(in the rows, 128 means zero)
Rotation paths and how fast each direction turns (degrees each step):
Each turn is a multiple of 5 degrees from 10 to 175, or 0.

[113 127 134 128 120 130 124 124]
[131 125 123 112 122 125 128 121]
[131 128 143 128 123 119 134 125]
[127 131 134 121 136 129 118 117]
[126 124 123 132 126 112 124 122]
[126 146 128 126 123 125 129 123]
[128 127 126 125 140 122 139 120]
[140 133 129 140 130 127 125 121]
[123 136 124 131 141 122 122 134]
[122 129 116 138 126 132 135 122]
[140 135 121 125 130 130 134 137]
[125 126 135 139 137 135 135 134]
[131 124 117 130 131 139 117 130]
[123 126 124 133 121 125 131 143]
[122 129 123 130 126 126 121 129] => 85
[128 131 131 134 122 133 128 123] => 160
[135 123 123 129 124 126 127 125] => 130
[128 124 126 130 127 135 129 136] => 20

[121 135 132 117 136 132 123 128]
[129 136 139 120 121 128 134 128]
[130 127 143 125 135 128 121 128]
[120 135 130 114 132 132 127 127]
[134 136 141 123 123 128 133 128]
[125 128 141 123 136 128 119 128]
[123 135 131 114 129 134 132 126]
[135 136 143 127 126 127 128 129]
[120 127 138 119 134 129 120 127]
[129 137 133 115 128 134 134 126]
[132 135 143 127 129 125 122 130]
[120 126 136 116 133 130 124 126]
[134 139 135 119 129 134 134 127]
[126 134 142 126 129 123 119 131]
[126 119 130 127 133 130 126 125] => 125

[122 124 138 128 139 123 131 125]
[116 120 132 128 125 134 135 127]
[123 123 118 133 118 131 124 128]
[130 128 118 134 130 121 118 129]
[127 129 131 133 142 120 128 128]
[121 123 138 133 133 129 138 125]
[121 119 129 131 117 132 128 123]
[126 123 119 129 123 125 116 127]
[126 129 120 129 140 121 123 131]
[123 129 131 136 139 126 137 130]
[124 122 136 138 122 130 135 125]
[126 119 129 131 119 127 118 123]
[124 124 121 124 135 124 116 126]
[121 130 121 129 140 126 133 131]
[134 131 132 136 131 127 129 127] => 70
[124 130 129 128 133 135 134 127] => 85

[130 134 117 138 127 137 133 132]
[124 118 123 129 140 130 125 137]
[135 132 122 121 128 140 121 130]
[123 134 119 127 130 126 134 141]
[133 117 132 117 129 129 126 137]
[130 140 130 119 126 136 135 129]
[131 130 135 129 131 118 134 140]
[133 122 140 126 124 139 132 128]
[126 142 136 132 138 130 132 128]
[135 124 136 140 126 128 123 137]
[118 128 133 132 130 144 127 126]
[126 137 130 132 136 126 115 134]
[125 126 126 132 115 134 121 137]
[112 129 131 118 132 130 124 130]
[122 132 126 129 126 133 134 126] => 145
[124 127 121 127 128 131 121 131] => 35
[130 134 129 123 132 131 125 123] => 125
[123 128 130 129 123 123 124 122] => 10

[140 125 129 125 135 122 136 128]
[133 120 133 127 132 136 136 132]
[136 125 126 119 127 124 138 132]
[135 125 132 131 122 134 139 130]
[141 125 127 126 131 123 137 124]
[135 121 134 131 134 135 136 132]
[135 122 125 118 130 126 137 131]
[134 125 133 129 122 134 140 134]
[140 125 126 125 127 124 137 123]
[137 124 135 133 133 132 136 132]
[136 121 126 119 134 128 135 129]
[133 124 133 127 125 133 139 138]
[138 124 126 123 123 127 139 123]
[138 126 135 135 130 129 137 131]
[129 132 127 131 119 126 131 125] => 80
[125 127 133 134 127 135 128 131] => 175

[120 132 133 132 135 126 113 127]
[132 138 129 113 130 125 128 123]
[131 136 118 138 131 134 134 121]
[130 126 135 137 133 117 120 121]
[131 141 137 121 134 132 125 133]
[123 134 117 125 128 133 125 115]
[135 130 129 133 134 115 136 121]
[133 136 132 136 134 132 117 134]
[126 132 133 118 125 130 121 115]
[126 137 124 128 138 127 141 123]
[131 130 120 137 133 120 116 127]
[139 135 141 124 126 129 125 123]
[118 137 127 129 134 138 129 121]
[127 130 121 125 135 113 126 122]
[132 129 127 125 122 135 129 124] => 110
[127 130 119 124 129 126 132 127] => 95

[119 124 130 134 127 134 133 138]
[135 128 132 134 134 115 125 129]
[122 122 133 132 128 137 120 120]
[138 127 131 134 130 134 138 135]
[118 129 139 130 129 120 126 132]
[135 126 124 138 132 130 118 125]
[125 116 136 127 128 133 136 128]
[131 140 135 137 132 126 130 130]
[125 120 131 130 127 130 116 135]
[131 121 125 139 134 127 137 124]
[130 130 145 125 128 129 126 125]
[125 131 124 140 128 135 124 137]
[131 115 133 128 132 119 129 132]
[124 132 134 137 131 131 127 115]
[131 129 132 126 127 135 133 122] => 100
[127 134 131 128 127 128 120 124] => 125
[129 125 135 136 130 129 127 129] => 0

[120 140 131 129 132 122 126 137]
[142 129 134 128 137 135 128 130]
[121 124 131 134 136 122 123 116]
[120 120 132 120 132 128 131 140]
[141 119 129 124 121 122 126 124]
[116 129 133 129 117 131 124 123]
[130 122 120 128 124 140 135 136]
[131 133 114 129 124 121 125 120]
[122 143 133 127 126 129 134 135]
[141 129 127 138 136 133 126 131]
[119 131 126 127 140 124 123 119]
[128 124 136 123 134 124 138 138]
[138 121 133 129 126 121 116 126]
[116 124 136 122 125 135 127 121]
[125 125 121 125 132 124 131 129] => 95
[136 124 127 133 128 127 132 127] => 140
[132 126 125 127 129 131 121 135] => 130
[128 125 134 127 136 125 126 128] => 40

[142 129 127 130 136 119 130 134]
[135 136 114 132 127 133 128 125]
[130 124 129 140 138 132 122 121]
[130 130 123 135 131 118 121 139]
[125 133 119 141 120 128 132 125]
[132 123 135 141 132 121 133 123]
[141 130 122 129 127 118 132 135]
[135 134 119 135 128 136 133 120]
[135 125 129 136 141 125 122 124]
[132 131 116 133 129 124 121 138]
[122 133 123 144 127 131 130 123]
[131 123 133 139 132 114 128 127]
[137 131 119 132 122 123 135 134]
[134 132 127 137 132 132 136 117]
[128 132 129 124 130 119 125 127] => 130
[130 130 125 125 134 133 122 127] => 55

[135 119 123 120 130 132 129 123]
[139 120 123 119 128 131 129 128]
[140 124 125 119 124 128 127 129]
[140 127 127 119 124 125 124 126]
[138 127 128 121 125 122 121 122]
[135 125 129 123 128 122 121 118]
[134 121 129 124 131 124 124 116]
[135 117 127 125 132 128 128 119]
[138 117 127 125 131 131 130 124]
[141 119 128 124 128 130 129 129]
[142 124 131 123 126 128 127 131]
[141 126 133 123 125 126 124 128]
[138 127 135 124 126 124 121 123]
[136 126 135 125 129 125 121 119]
[123 128 129 130 131 126 125 119] => 45

[127 139 124 129 134 132 125 116]
[127 135 127 131 125 119 116 133]
[116 129 128 134 122 128 133 134]
[125 130 139 132 126 134 131 119]
[134 125 133 134 132 116 126 122]
[121 124 116 135 133 125 129 125]
[126 137 123 129 123 135 123 119]
[128 140 133 129 125 119 125 132]
[115 124 133 135 130 126 129 134]
[127 123 134 135 121 134 128 118]
[135 132 127 132 131 118 132 119]
[122 130 119 133 138 124 123 127]
[123 132 123 132 118 134 119 126]
[126 139 134 130 121 122 135 129]
[130 124 127 118 128 129 129 130] => 0
[134 128 129 128 121 122 126 129] => 125

[119 130 133 134 138 126 135 126]
[137 132 125 129 124 134 129 116]
[118 129 136 125 135 136 126 129]
[136 128 134 122 120 124 135 121]
[124 137 135 131 127 131 118 135]
[125 134 126 121 123 121 140 127]
[128 134 133 143 131 128 126 127]
[125 135 119 120 129 134 132 121]
[126 124 141 135 133 132 133 125]
[135 135 128 119 124 132 121 119]
[119 128 140 126 126 131 132 136]
[136 137 129 127 123 118 129 122]
[119 137 127 134 126 136 128 135]
[127 131 126 126 132 121 138 118]
[133 125 132 133 128 122 132 125] => 140
[131 130 124 121 129 123 128 123] => 175
[123 133 132 129 124 128 129 122] => 0
[128 132 130 126 123 122 127 135] => 55

[121 126 136 130 128 121 136 116]
[137 126 122 135 122 128 124 117]
[127 136 133 133 118 118 135 128]
[133 128 132 133 133 131 134 112]
[127 127 129 129 114 121 122 120]
[133 131 125 140 128 122 139 125]
[132 134 138 126 121 131 127 116]
[122 121 126 134 124 118 132 118]
[140 135 125 137 121 129 128 123]
[122 132 140 128 123 121 136 121]
[133 122 124 135 129 128 128 113]
[130 134 130 133 114 120 127 128]
[130 131 133 135 133 126 141 119]
[130 127 131 127 118 128 120 114]
[121 127 131 127 125 121 130 131] => 155

[132 126 138 138 129 129 137 127]
[130 130 125 127 118 139 125 121]
[134 126 138 132 130 133 138 132]
[128 129 128 133 118 135 123 118]
[136 127 132 126 129 137 139 133]
[128 127 136 136 120 132 123 120]
[134 130 125 126 125 138 139 130]
[131 124 141 134 124 132 124 124]
[131 132 121 130 123 137 137 124]
[135 123 141 129 125 134 125 129]
[126 132 124 136 122 134 136 120]
[139 125 134 123 125 137 126 131]
[124 130 133 139 124 132 135 121]
[140 127 127 123 122 138 127 128]
[127 129 126 131 131 127 138 129] => 175
[126 125 137 132 131 125 128 129] => 155

[122 134 119 126 136 120 129 125]
[117 123 127 139 133 128 129 130]
[135 126 133 141 122 127 131 134]
[135 132 130 123 122 133 140 128]
[124 126 130 116 123 137 124 124]
[131 130 125 124 128 125 112 125]
[131 133 121 129 141 121 128 126]
[121 119 129 134 137 128 135 130]
[129 120 135 134 120 124 131 135]
[131 136 128 123 116 126 136 129]
[120 134 126 121 124 138 126 122]
[130 129 128 132 131 132 113 124]
[140 128 124 131 139 124 128 127]
[126 118 126 125 136 127 139 131]
[130 124 132 132 124 126 120 130] => 115
[129 124 121 134 130 127 128 123] => 65
[128 132 129 133 121 133 131 125] => 55

[131 123 131 124 128 128 113 135]
[119 122 128 130 128 116 129 120]
[127 126 137 134 132 136 117 124]
[119 121 120 126 131 121 121 134]
[129 124 142 124 130 124 123 120]
[123 122 123 140 125 128 118 128]
[118 126 132 120 141 128 125 126]
[134 119 131 129 123 121 117 129]
[114 125 130 134 131 125 128 119]
[132 123 131 127 135 132 114 131]
[119 119 127 125 125 115 126 128]
[129 127 139 134 133 130 120 118]
[119 119 120 132 129 128 119 135]
[125 127 137 119 134 121 123 122]
[133 125 120 132 129 125 126 129] => 160
[124 133 125 127 133 123 130 124] => 155

[135 136 131 126 140 121 122 123]
[141 126 125 118 120 125 125 124]
[120 131 126 124 121 137 118 121]
[117 114 128 123 128 129 133 124]
[123 133 133 125 139 134 138 131]
[132 132 142 126 125 119 134 130]
[133 137 125 132 115 132 132 132]
[122 124 129 142 121 127 123 124]
[130 119 120 135 136 133 132 133]
[129 131 132 131 142 124 120 135]
[138 129 123 119 125 118 126 133]
[125 138 120 126 122 128 120 119]
[126 116 124 125 126 129 129 115]
[126 128 131 123 138 143 130 125]
[124 122 129 127 130 133 125 133] => 70
[133 122 124 125 125 127 134 130] => 160
[132 128 124 135 130 125 124 132] => 35
[120 127 122 130 124 127 128 125] => 80

[127 117 122 137 131 128 133 122]
[116 120 127 128 124 128 136 130]
[121 126 132 127 139 126 137 134]
[131 118 127 137 138 128 132 126]
[120 118 124 136 124 128 133 126]
[116 125 129 124 132 125 138 131]
[130 120 131 129 141 128 135 131]
[125 118 126 141 130 128 131 127]
[115 125 124 130 127 124 137 126]
[124 120 130 122 137 128 138 131]
[129 119 131 138 135 129 131 133]
[119 124 124 139 129 124 134 124]
[119 121 126 121 132 127 139 126]
[127 118 134 129 136 130 133 136]
[124 136 127 129 132 123 130 127] => 115
[134 133 129 129 123 130 134 129] => 0

[134 122 138 123 121 123 125 131]
[132 117 137 122 131 128 122 127]
[140 122 134 122 124 126 129 128]
[134 118 129 118 130 130 125 122]
[137 120 126 122 122 123 132 124]
[127 118 124 117 125 126 126 122]
[129 117 127 125 119 119 130 127]
[122 120 132 120 121 124 122 126]
[129 117 135 128 122 120 127 131]
[128 121 139 120 124 127 121 129]
[136 116 137 127 129 124 127 129]
[137 123 135 118 126 130 124 126]
[137 116 129 123 130 126 130 124]
[135 123 127 116 122 128 128 123]
[137 129 128 126 133 132 129 126] => 40

[130 121 122 126 122 123 134 142]
[117 120 124 130 138 122 134 127]
[130 123 126 127 140 141 126 133]
[136 131 126 122 129 127 140 139]
[124 129 122 124 136 123 139 118]
[136 124 121 124 133 138 123 120]
[139 124 121 120 121 122 131 133]
[119 119 119 126 129 119 132 122]
[128 116 121 131 134 137 121 130]
[133 123 127 125 129 125 132 145]
[117 127 124 125 136 123 140 129]
[132 126 123 129 140 141 130 125]
[142 130 126 120 130 126 134 134]
[123 128 120 118 128 121 136 119]
[127 127 126 137 131 128 130 122] => 115
[123 122 128 132 127 126 125 134] => 45
[132 128 130 130 127 119 132 130] => 120

[136 127 135 131 124 129 133 114]
[125 115 129 137 127 131 119 127]
[141 121 120 122 133 132 128 125]
[133 121 132 135 134 118 131 136]
[132 124 124 128 119 134 139 137]
[134 128 142 131 126 130 135 121]
[124 116 127 135 118 132 125 123]
[141 124 126 127 134 135 123 122]
[129 114 127 130 134 118 129 131]
[140 128 122 131 123 131 136 139]
[130 124 143 128 128 129 138 129]
[128 121 125 136 114 130 131 121]
[136 122 134 131 133 139 120 123]
[130 112 122 127 131 120 128 124]
[128 129 125 131 125 135 124 134] => 140
[128 131 131 128 125 126 136 134] => 65

[131 122 120 130 122 139 137 129]
[127 118 120 128 134 131 135 138]
[135 127 118 125 142 127 128 128]
[136 128 122 129 133 139 124 121]
[131 120 132 133 132 143 128 131]
[133 123 136 128 142 130 133 134]
[140 131 131 122 137 130 134 122]
[135 129 129 124 123 141 137 122]
[127 123 128 129 127 136 142 136]
[133 124 120 125 137 124 139 134]
[137 126 115 122 132 132 131 122]
[129 123 119 130 128 144 127 127]
[129 120 127 134 139 135 129 137]
[140 124 129 127 142 128 126 127]
[128 131 126 119 131 127 126 124] => 95
[131 132 128 126 123 127 123 135] => 0
[128 130 130 125 123 126 137 128] => 40
[123 132 129 128 134 127 130 134] => 100

[134 132 130 126 124 130 144 129]
[125 132 142 122 134 128 126 133]
[120 118 133 131 128 135 131 120]
[134 132 126 127 126 139 118 123]
[125 139 124 134 123 133 138 130]
[133 129 133 117 135 132 135 136]
[119 128 136 131 139 129 128 122]
[136 122 131 128 124 135 127 117]
[127 141 131 132 120 133 124 129]
[126 126 128 123 124 135 140 136]
[123 130 130 123 142 133 124 130]
[128 124 127 135 132 132 134 115]
[140 137 134 127 124 132 124 124]
[120 133 135 130 120 129 138 132]
[128 126 137 128 122 125 126 126] => 65
[125 129 124 122 125 122 127 124] => 0
[129 124 126 131 131 130 123 120] => 85

[122 118 125 132 130 131 131 133]
[134 125 130 127 125 120 133 136]
[132 125 128 130 134 129 118 134]
[132 120 135 121 132 132 132 126]
[138 136 131 128 133 125 127 126]
[125 130 132 133 135 137 126 122]
[125 133 132 128 128 126 140 125]
[124 138 127 135 129 128 126 134]
[116 124 132 126 127 131 130 132]
[128 133 128 121 124 121 129 137]
[127 127 128 125 127 133 115 132]
[128 124 132 116 126 127 128 122]
[135 137 123 126 126 128 122 123]
[123 125 128 131 126 135 125 117]
[128 133 128 132 130 130 131 119] => 45
[122 123 126 124 134 128 130 125] => 135
